In the data rows, the value 500 means zero.
Here is a table of points, one per row:
ndarray[534 420 457 649 604 400 452 360]
ndarray[486 559 552 584 509 592 395 448]
ndarray[595 768 483 472 462 585 660 509]
ndarray[377 563 375 549 532 359 493 584]
ndarray[693 769 323 458 488 400 591 499]
ndarray[374 597 478 605 487 469 347 629]
ndarray[489 477 558 626 540 547 339 450]
ndarray[586 492 510 509 372 487 491 561]
ndarray[700 184 379 247 529 544 513 331]
ndarray[497 469 479 605 566 460 395 364]
ndarray[588 725 363 437 445 421 636 536]
ndarray[425 606 548 592 474 631 375 401]
ndarray[332 726 473 629 579 530 412 588]
ndarray[627 766 422 431 559 446 455 597]
ndarray[275 268 670 613 462 410 321 483]
ndarray[497 671 428 482 498 558 714 542]
ndarray[625 453 520 498 480 676 615 347]
ndarray[654 660 393 355 442 575 743 482]
ndarray[839 495 444 430 619 446 615 337]
ndarray[470 509 566 554 545 640 564 449]
ndarray[431 520 454 586 559 782 610 472]
ndarray[404 415 462 629 582 565 473 540]
ndarray[539 289 501 598 524 299 356 409]
ndarray[576 226 557 452 404 472 471 436]
ndarray[248 315 667 444 475 662 378 535]
ndarray[257 459 767 631 479 500 247 363]
ndarray[564 590 340 518 435 396 536 551]
ndarray[468 341 562 596 517 578 549 454]
ndarray[491 019 353 430 660 502 515 544]
ndarray[637 842 378 468 490 488 627 504]
ndarray[495 513 468 566 521 589 461 536]
ndarray[441 785 355 553 569 496 404 551]
ndarray[436 402 369 477 593 240 464 545]
ndarray[357 550 359 632 541 500 368 543]
ndarray[611 675 451 435 524 514 622 574]
ndarray[734 452 454 414 527 653 710 398]
ndarray[313 436 453 687 668 637 468 549]
ndarray[569 455 534 558 420 505 564 582]
ndarray[506 620 644 521 396 657 406 493]
ndarray[481 614 483 495 486 550 680 470]
ndarray[313 563 447 643 526 338 303 635]
ndarray[643 575 391 300 571 664 906 434]
ndarray[702 432 502 449 394 310 408 474]
ndarray[553 778 273 497 556 479 544 485]
ndarray[764 665 546 387 623 620 624 472]
ndarray[424 196 661 541 575 559 455 643]
ndarray[572 458 671 555 396 514 385 541]
ndarray[432 368 568 612 525 471 359 490]
ndarray[540 667 441 449 352 359 419 643]
ndarray[418 407 424 435 579 541 875 410]
ndarray[118 415 370 214 809 617 501 375]
ndarray[637 491 464 464 525 422 468 419]
ndarray[484 337 632 576 400 324 204 534]
ndarray[697 497 531 533 603 538 555 323]
ndarray[563 433 559 523 506 495 465 491]
ndarray[405 321 607 588 476 553 483 384]
ndarray[492 422 490 603 579 493 418 381]
ndarray[437 600 402 568 574 455 533 456]
ndarray[512 246 546 595 524 289 406 555]
ndarray[559 573 478 468 520 668 809 431]
ndarray[597 694 326 523 491 646 598 489]
ndarray[056 070 559 297 788 664 518 503]
ndarray[470 387 453 527 443 341 499 583]
ndarray[428 241 640 590 387 466 344 416]
ndarray[000 279 500 287 633 592 475 722]
ndarray[516 626 441 527 488 403 516 557]
ndarray[616 206 556 604 492 332 419 393]
ndarray[559 508 457 532 470 159 244 545]
ndarray[537 492 454 612 508 437 432 333]
ndarray[599 787 517 462 391 547 542 587]
ndarray[374 605 628 615 373 313 456 565]
ndarray[467 401 590 501 408 646 640 565]
ndarray[734 539 515 432 522 361 474 501]
ndarray[694 399 500 408 494 451 500 396]
ndarray[641 680 519 436 376 465 696 582]
ndarray[387 810 366 691 519 512 363 600]
ndarray[554 770 255 528 561 507 529 512]
ndarray[428 542 516 530 406 414 384 622]
ndarray[606 686 453 469 406 444 562 581]
ndarray[561 583 587 448 344 479 489 594]
ndarray[571 409 602 521 495 652 519 466]
ndarray[616 800 358 536 478 508 524 548]
ndarray[500 164 582 564 507 460 344 362]
ndarray[565 394 484 557 481 328 337 439]
ndarray[640 798 571 492 271 701 999 654]
ndarray[768 649 493 458 473 481 480 425]
ndarray[597 451 534 552 558 498 455 364]
ndarray[618 805 352 424 370 268 503 599]
ndarray[450 454 498 639 493 439 316 461]
ndarray[535 324 643 576 517 338 422 657]
ndarray[458 519 640 407 532 331 504 574]
ndarray[027 000 504 388 431 708 751 673]
ndarray[771 415 412 372 523 438 527 383]
ndarray[373 345 553 639 428 403 221 515]
ndarray[583 728 384 540 478 691 564 513]
ndarray[683 410 540 452 567 486 620 494]
ndarray[583 660 448 506 566 720 734 500]
ndarray[593 358 627 514 457 274 356 578]
ndarray[475 363 655 625 547 305 255 512]
ndarray[440 330 609 525 410 555 587 543]
ndarray[319 175 548 630 511 261 220 482]
ndarray[600 740 288 500 432 435 462 580]
ndarray[495 657 599 462 552 549 658 434]
ndarray[583 471 610 464 406 592 584 518]
ndarray[581 526 358 536 496 363 532 573]
ndarray[466 463 272 169 581 509 667 484]
ndarray[234 560 482 719 524 480 339 630]
ndarray[576 699 388 390 611 661 875 528]
ndarray[446 000 637 549 530 364 311 543]
ndarray[638 584 502 423 491 501 504 588]
ndarray[499 369 572 357 512 689 485 492]
ndarray[405 641 525 567 507 657 650 491]
ndarray[571 760 520 439 382 543 810 619]
ndarray[224 626 713 598 412 684 524 381]
ndarray[092 556 771 625 443 618 420 444]
ndarray[574 272 397 168 401 590 575 549]
ndarray[684 395 560 532 579 394 431 363]
ndarray[039 086 484 427 639 612 550 411]
ndarray[266 105 598 251 704 754 642 403]
ndarray[236 491 720 574 365 703 647 484]
ndarray[557 781 573 488 346 488 755 593]
ndarray[628 595 411 379 483 227 355 437]
ndarray[429 497 515 447 523 375 325 505]
ndarray[453 767 368 654 464 491 374 610]
ndarray[534 570 450 458 465 214 311 526]
ndarray[428 433 560 043 513 622 571 353]
ndarray[594 725 559 482 444 546 407 557]
ndarray[329 561 492 633 541 533 373 563]
ndarray[709 611 357 196 453 467 460 344]
ndarray[555 798 368 506 494 503 413 546]
ndarray[600 449 390 466 467 242 343 461]
ndarray[407 654 557 595 516 318 397 522]
ndarray[614 439 499 566 571 550 665 377]
ndarray[631 669 432 440 530 644 803 511]
ndarray[515 384 572 474 451 598 696 475]
ndarray[682 701 522 374 473 468 429 590]
ndarray[600 604 481 479 394 455 499 542]
ndarray[436 324 634 633 490 560 384 550]
ndarray[520 355 582 534 504 551 511 454]
ndarray[386 369 629 607 482 493 337 565]
ndarray[529 351 563 527 517 644 530 439]
ndarray[603 607 405 349 566 400 463 519]
ndarray[209 395 691 645 449 564 265 482]
ndarray[333 489 424 300 611 771 511 407]
ndarray[531 433 566 521 413 589 582 550]
There is one direction along which these points spread out most. For each point below, how far along it does it lie, from 0 to 99? 50 is the average, and the first point above lies past it.
ndarray[428 241 640 590 387 466 344 416] 74
ndarray[537 492 454 612 508 437 432 333] 52
ndarray[405 321 607 588 476 553 483 384] 66
ndarray[540 667 441 449 352 359 419 643] 39
ndarray[553 778 273 497 556 479 544 485] 28
ndarray[118 415 370 214 809 617 501 375] 64
ndarray[576 699 388 390 611 661 875 528] 23
ndarray[436 324 634 633 490 560 384 550] 68
ndarray[495 513 468 566 521 589 461 536] 50
ndarray[466 463 272 169 581 509 667 484] 42
ndarray[597 451 534 552 558 498 455 364] 53
ndarray[424 196 661 541 575 559 455 643] 73
ndarray[564 590 340 518 435 396 536 551] 39
ndarray[428 542 516 530 406 414 384 622] 53
ndarray[027 000 504 388 431 708 751 673] 83
ndarray[643 575 391 300 571 664 906 434] 26
ndarray[404 415 462 629 582 565 473 540] 59
ndarray[764 665 546 387 623 620 624 472] 29
ndarray[495 657 599 462 552 549 658 434] 39
ndarray[625 453 520 498 480 676 615 347] 45
ndarray[637 491 464 464 525 422 468 419] 46
ndarray[839 495 444 430 619 446 615 337] 35
ndarray[571 409 602 521 495 652 519 466] 54
ndarray[236 491 720 574 365 703 647 484] 59
ndarray[654 660 393 355 442 575 743 482] 25
ndarray[531 433 566 521 413 589 582 550] 51
ndarray[484 337 632 576 400 324 204 534] 71
ndarray[594 725 559 482 444 546 407 557] 37
ndarray[684 395 560 532 579 394 431 363] 54
ndarray[257 459 767 631 479 500 247 363] 74
ndarray[515 384 572 474 451 598 696 475] 51
ndarray[500 164 582 564 507 460 344 362] 75
ndarray[431 520 454 586 559 782 610 472] 48
ndarray[576 226 557 452 404 472 471 436] 63
ndarray[583 471 610 464 406 592 584 518] 47
ndarray[407 654 557 595 516 318 397 522] 51
ndarray[492 422 490 603 579 493 418 381] 58
ndarray[771 415 412 372 523 438 527 383] 42
ndarray[640 798 571 492 271 701 999 654] 14
ndarray[441 785 355 553 569 496 404 551] 37
ndarray[637 842 378 468 490 488 627 504] 21
ndarray[616 206 556 604 492 332 419 393] 67
ndarray[574 272 397 168 401 590 575 549] 51
ndarray[697 497 531 533 603 538 555 323] 44
